Here are some points:
[ 0.43  0.34  0.63  0.16 -0.04 -0.19 -0.28 -0.09 -0.63  0.29 -0.48  0.02
  0.54 -0.19  0.24 -0.13]
[-0.34  2.29 -0.52 -0.57 -1.65  0.39  0.63  0.34  0.32  0.04 -0.24  0.11
 -1.24 -1.01  0.2  -1.36]
[ 1.69  4.83 -0.33 -0.94 -0.36 -1.12  1.03  0.74 -0.04  0.65 -1.24 -0.29
 -1.09 -1.31 -0.53 -1.13]
[ 0.07  3.2  -0.25 -2.25 -0.03 -0.81  1.83 -0.24  1.12 -0.69  0.66 -1.33
 -0.31 -1.59 -1.08 -1.9 ]
[-0.52  2.39 -0.81 -1.08 -0.35  0.65  0.63 -0.67 -0.49  0.13 -0.99  1.63
 -0.75 -1.72 -0.49 -1.94]
[-0.01  3.2   2.04 -1.96  0.31 -0.36  1.32 -0.98  0.44  0.04  0.14 -1.63
 -0.85 -1.59 -1.5  -2.86]
[-0.42 -1.64 -0.56 -0.46 -0.07  1.36 -0.92  1.13  1.24 -0.17  0.03 -0.63
 -0.01  1.6  -0.13  1.81]
[ 0.33 -0.92  0.96  0.96 -2.24  1.5  -1.07  1.3   0.51 -0.17  0.26 -0.55
  0.88  1.13  1.84  1.03]
[-1.   -3.31 -2.98  0.54 -1.62  0.27 -0.86 -0.7   0.2  -1.88  0.66  0.1
  0.64  0.85  0.47  0.66]
[-0.91 -1.47 -0.59  0.34 -0.44 -0.21 -0.13 -0.92 -0.32 -0.29  0.09  0.37
  0.03  0.04  0.37 -0.39]
[ 0.74  2.43  0.91 -0.74 -1.36 -0.06  0.56  0.05 -0.08 -0.26  0.    0.5
  0.17 -0.96  0.58 -1.27]
[-0.8  -2.86 -2.62  0.09 -1.15  0.2  -0.77 -0.65  0.93 -1.95  0.62 -0.21
  0.8   0.87  0.55  1.14]
[-1.19 -3.86 -3.27  1.54  0.26  0.06 -1.29  0.51  0.18  0.33 -0.79  0.44
 -0.69  2.39  0.5   3.03]
[-0.44 -0.65 -0.02 -0.37  2.01 -0.16  0.5   0.    0.26  0.71  0.06  0.27
 -0.82  0.04 -1.03  0.24]
[-0.5   2.76  1.25 -0.27 -0.45 -0.59  1.27 -0.39  0.51 -0.16  2.06 -0.25
 -0.51 -1.44  0.13 -1.87]
[-1.1  -3.07  0.69  0.05 -0.68  1.7  -0.08  1.42  1.6  -0.03  1.97 -0.19
  0.69  1.56  0.74  1.22]
[-0.61 -1.02 -0.27 -0.01 -0.51  0.15 -0.02 -0.22 -0.31 -0.51  0.32 -0.34
  0.12 -0.16 -0.11 -0.53]
[ 0.59 -2.65 -1.1   0.86 -0.65  1.32 -2.05  0.33  0.22 -1.1  -1.67 -0.45
  0.53  1.65  0.51  2.13]
[ 1.13  4.82  3.37 -1.53 -1.87  0.79  0.8   1.38  0.58  0.28  0.39 -0.83
  0.11 -1.23  0.48 -2.12]
[ 0.85 -2.2  -0.15  0.81 -0.35  1.52 -1.61  1.08  0.38 -0.99 -0.85 -1.35
 -0.18  1.9   0.22  2.01]
[-0.03  3.32  1.4  -0.34  0.2   0.16  0.82  0.32 -0.57  0.99  0.05  0.06
 -1.63 -1.33 -0.83 -2.52]
[ 0.32  3.63  1.14 -0.03  1.04 -0.93  0.84 -0.94 -1.21  0.73 -1.15 -0.03
 -1.45 -1.81 -1.12 -2.  ]
[ 1.18  5.11  2.37 -0.97  0.2   0.29  1.24  0.07 -1.09  1.18 -0.68  1.68
  0.07 -2.3  -0.18 -2.15]
[-0.86 -1.62 -1.46  0.39 -0.96 -1.12  0.37 -1.18 -0.32 -0.77  0.97  0.56
  0.86  0.16  0.67 -0.4 ]
[ 0.65 -0.14  0.48 -0.48 -0.89  0.67 -0.5   0.24 -0.09 -0.37 -0.37 -0.15
  1.27  0.03  0.53  0.02]
[-1.26 -4.65 -2.72  0.98  0.45  1.31 -0.4   0.26 -0.11  0.24  0.09  2.37
  0.28  1.19  0.75  2.21]
[-0.35  3.16  0.99 -1.41 -0.5   0.15  1.78 -0.27 -0.08  0.51  0.47  0.96
 -0.2  -1.9  -0.45 -2.88]
[ 1.32  3.81 -0.28 -1.32  2.19 -2.06  1.55  0.39 -0.4   1.26 -1.11 -0.77
 -1.78 -1.57 -2.12 -0.95]
[ 0.37 -2.64 -3.37  1.68 -0.9  -0.79 -1.52 -0.77 -0.2  -1.16 -0.81  0.42
  0.26  1.46  0.83  2.22]
[ 0.57  2.63 -1.16 -1.16 -0.89 -0.62  1.29  0.61 -0.04  0.89 -0.32  1.29
 -0.3  -1.56  0.2  -0.93]
[-0.49 -2.83 -1.37  1.63  0.41 -1.42 -0.59  0.55  1.01 -0.21  0.9  -1.9
 -0.61  2.22  0.31  2.52]
[-0.98 -4.1  -1.64  3.22 -1.94 -1.34 -1.56 -0.7   0.43 -1.39  1.38 -1.49
  0.25  2.33  2.12  1.97]
[-0.25  3.95  0.55 -2.25  0.18  0.46  2.17  1.51  1.16  1.65  0.2   0.92
 -1.35 -1.29 -0.28 -1.16]
17 more points follow, each with its number after it:
[ 0.86  3.2   1.14 -1.26 -0.55 -0.48  1.09 -0.05 -0.4   0.73 -0.21  0.12
  0.47 -1.24  0.15 -1.47] 0
[-0.61 -0.85 -0.4  -0.58  1.04 -0.08  1.12  0.24  0.17  0.96  0.34  0.28
 -0.04  0.32 -0.27  0.43] 1
[ 1.4   4.67  4.19 -0.81  1.63 -1.63  1.2  -0.05 -0.44  1.04  0.29 -1.94
 -0.35 -1.58 -1.24 -2.06] 2
[ 0.26 -2.17 -0.31  0.87  1.56 -0.56 -0.66 -0.08 -0.38  0.29 -0.59 -0.64
 -0.71  1.33 -0.72  1.61] 3
[-0.98 -5.13 -2.33  0.26 -1.42  1.57 -1.84 -1.18  0.27 -2.33 -0.44  0.55
  1.55  1.6   0.64  1.59] 4
[-1.28 -5.17 -2.46  0.87 -1.23  1.42 -1.81 -0.78  0.4  -2.27 -0.49  0.17
  1.11  2.1   0.95  1.65] 5
[-0.92  1.1  -1.58  0.7  -1.07 -0.17  0.05 -0.29  0.42 -0.49  0.36 -0.02
 -1.04 -0.44  0.22 -0.25] 6
[ 0.28 -0.52  1.42  0.25 -0.16 -0.12 -0.18 -0.62 -0.13 -0.36  0.14 -0.49
  1.37  0.08  0.76  0.01] 7
[-0.18  0.49 -3.52 -1.53 -0.11 -1.2   1.3   0.29  0.43  0.88 -0.27  0.98
 -0.48 -0.67 -0.13  0.31] 8
[-0.36 -4.32 -0.52  1.33  0.13  0.82 -1.33  0.05 -0.15 -0.59  0.57  0.5
  1.21  1.46  0.91  1.83] 9
[-1.43 -4.39 -1.37  0.69 -0.14  2.08 -1.64 -0.9  -0.29 -1.35 -0.62  0.98
  0.79  1.11  0.31  0.97] 10
[ 0.55  4.13  2.09 -2.52  1.96 -0.63  1.76  0.52  1.32  1.1  -0.42 -1.47
 -1.47 -0.85 -2.08 -1.15] 11
[ 0.35  2.97  2.69 -1.87 -1.33 -0.03  1.14  0.02  0.3   0.42  0.81  0.13
  1.19 -1.26  0.34 -2.18] 12
[-0.92 -3.28 -0.07  2.5  -0.35  0.25 -1.   -0.72 -1.24 -0.13  0.85  1.13
  1.37  0.86  1.19  0.57] 13
[-1.29 -4.07 -1.99  1.01  0.03  0.48 -1.04 -1.3  -0.02 -1.86  0.79  0.77
  1.2   0.52  0.68  0.92] 14
[-0.46  0.09 -0.66 -0.31  1.46  0.18 -0.07 -0.16  0.03  1.   -0.23  1.83
 -0.09  0.27 -0.62  0.97] 15
[-0.75 -2.97 -2.52  1.11  1.07  0.98 -1.65  0.85  0.08  0.35 -0.51  1.76
  0.02  1.48  0.01  3.22] 16
Which three of these numbered points are nearest to each point below, ignoring the direction in which the first points spread most? Their numbers follow each, nearest first.
[ 1.02  4.06  3.65 -1.59  1.35 -0.31  1.78  0.4   0.    1.43  0.62 -0.31
 -0.01 -1.66 -1.31 -2.23] > 9 7 2
[ 0.06 -4.57 -0.99  2.    2.56 -0.15 -1.49 -0.22 -0.56 -0.21 -0.26 -0.4
  0.    1.77 -0.74  2.55] > 3 1 15
[-0.29 -3.31 -0.51  1.93 -0.38  0.87 -1.55 -1.05 -1.03 -0.19 -0.22  2.26
  2.28  1.09  1.62  1.4 ] > 13 9 7
[ 0.18  2.97 -1.66 -2.43  0.54 -0.97  2.11  0.47  0.78  1.16 -0.29  0.68
 -0.62 -1.61 -0.83 -0.49] > 8 1 15
[ 1.42  4.11  3.06 -1.59  0.75 -1.17  1.77  0.43  0.15  0.51  0.84 -1.55
 -0.35 -1.58 -1.05 -1.86] > 2 7 0
[-0.05 -3.99  0.04  2.22  1.47 -0.81 -1.69 -2.39 -1.   -1.55 -0.44 -0.91
  1.14  1.65 -0.04  1.08] > 7 2 3
[-0.21 -1.24 -0.18 -0.71  1.4   0.01 -0.05  0.53  1.06 -0.07  0.01 -1.32
 -0.15  1.36 -0.83  1.57] > 11 3 1
[-0.44 -2.65  0.31  0.98 -0.38  0.1  -0.88 -0.24  0.09 -0.31  0.77 -0.02
  1.33  1.07  1.01  0.99] > 7 9 0
[-0.39  3.14  0.46 -1.85  0.17 -0.26  2.14  1.35  0.31  1.82  0.21  0.79
 -1.5  -1.79 -0.22 -1.44] > 1 15 16
Here are 17 other points, each followed by its number:
[-0.54 -2.87  0.51 -0.14  0.73  1.29 -0.2   0.59  0.62 -0.03  1.19  0.25
  1.03  1.08  0.05  0.9 ] 0
[-0.26 -0.3  -0.23 -0.65  0.65 -0.08 -0.17 -0.75  0.02 -1.04  0.2  -0.73
  0.22 -0.27 -0.87 -0.37] 1
[-0.23 -1.84  1.17  0.89 -0.45  1.17 -0.91 -0.83 -0.22 -1.32 -0.18 -1.19
  0.25  1.29  0.06  0.1 ] 2
[-0.49 -0.73 -0.94  0.46  0.26 -0.56 -0.19 -1.43 -0.42 -0.63 -0.48  0.06
 -0.41  0.05 -0.3  -0.19] 3
[ 0.73  2.77  2.92 -0.07  1.16 -1.41  1.2   0.28 -0.42  1.13  0.81 -0.86
 -0.61 -1.38 -0.75 -1.61] 4
[ 0.73  3.96  1.43 -1.26 -0.18 -0.14  1.22 -0.98 -0.45  0.68 -0.36  1.51
  0.08 -2.31 -0.6  -2.48] 5
[ 0.55 -0.37  0.33  0.16 -1.09  2.39 -1.41  0.4  -0.61 -0.44 -1.6   0.99
  0.28  0.23  0.42  0.01] 6
[-0.4  -0.86  0.57 -0.53  0.44 -1.16  0.38 -1.84 -0.02 -0.91  1.03 -0.36
  1.38 -0.25 -0.5  -1.03] 7
[-0.05  2.8   0.6  -0.67  0.33 -2.11  2.13  0.64  0.98  1.39  1.57 -0.54
 -0.98 -1.07  0.02 -0.79] 8
[ 0.26 -2.92 -2.02  1.58 -1.16  0.13 -1.54  0.02 -0.21 -0.74 -0.32  0.21
  0.78  1.32  1.25  1.91] 9
[-0.77 -0.36 -1.82 -0.68 -1.12  0.04  0.78 -0.45  0.57 -1.09  0.86 -0.29
  0.48 -0.15  0.27 -0.75] 10
[-0.14 -3.34 -2.2   1.83  0.12 -0.38 -1.02  0.52 -0.45  0.14 -0.33  0.01
 -0.11  1.37  1.07  2.22] 11
[ 0.94  1.65  1.96  0.56  0.76 -1.24  0.02  0.1  -0.73  0.63 -0.07 -0.91
 -0.18 -0.4  -0.23 -0.82] 12
[ 0.62  1.66  0.78 -0.49 -1.64  1.99 -0.54  0.93 -0.32  0.27 -1.58  0.53
  0.79 -0.24  0.86 -0.74] 13
[-0.64 -1.4  -1.09  0.01  0.3  -0.1  -0.58 -1.11  0.3  -1.34 -0.18 -0.94
  0.44  0.38 -0.53  0.48] 14
[-0.27  2.29  1.65  1.26 -1.44  0.25  0.6   0.45 -0.33  0.15  0.48 -0.77
 -1.55 -0.53  0.35 -1.72] 15
[ 1.47  3.91  0.99 -2.74  0.48 -0.57  0.82 -1.05 -1.03  0.47 -2.44  0.08
  0.1  -2.04 -1.45 -2.3 ] 16
The same question for these:
[-0.73 -2.87 -1.81  3.22 -2.16  0.01 -1.8  -0.02  0.05 -1.14  0.23 -0.31
 -0.52  1.75  1.99  1.52] > 15 9 11
[-1.13 -3.14 -0.45  1.98  0.51 -0.36 -0.7  -0.67 -0.35 -1.01  1.67 -0.14
  0.57  0.82  0.29  0.36] > 7 4 1
[ 0.23 -0.27  0.17  2.25 -0.22 -1.23 -0.56 -0.04 -1.02  0.11  0.47  0.25
  0.14  0.27  1.18  0.65] > 12 11 9
[ 0.33  3.    1.65 -1.63  2.25 -1.88  1.45 -1.98 -0.69  0.09 -0.41 -0.73
 -0.15 -1.92 -1.97 -2.45] > 7 1 14
[ 0.18  3.53  2.61 -1.29 -2.58  0.07  1.34  0.81  1.27 -0.15  1.63 -0.94
  0.25 -0.88  0.78 -2.32] > 15 10 2
[-1.08 -3.29 -1.64  3.17 -0.64  0.78 -0.73  2.1  -1.03  1.41  1.27  2.32
 -0.55  0.41  2.1   1.42] > 11 9 15
[ 0.72 -0.5  -1.77  1.06  1.67 -1.18 -0.59 -0.27 -0.61  0.43 -1.7  -0.56
 -1.1   0.36 -0.9   1.84] > 11 3 16
[-0.65 -6.01 -3.89  0.74  0.16  1.43 -1.73 -0.03  0.15 -0.85 -1.37  1.25
  0.64  1.94  0.49  3.12] > 16 5 11
[ 0.35  4.78  1.95 -1.1   0.23 -1.57  2.5   1.51  0.9   1.58  1.5  -1.58
 -1.89 -1.07 -0.53 -1.47] > 8 4 12
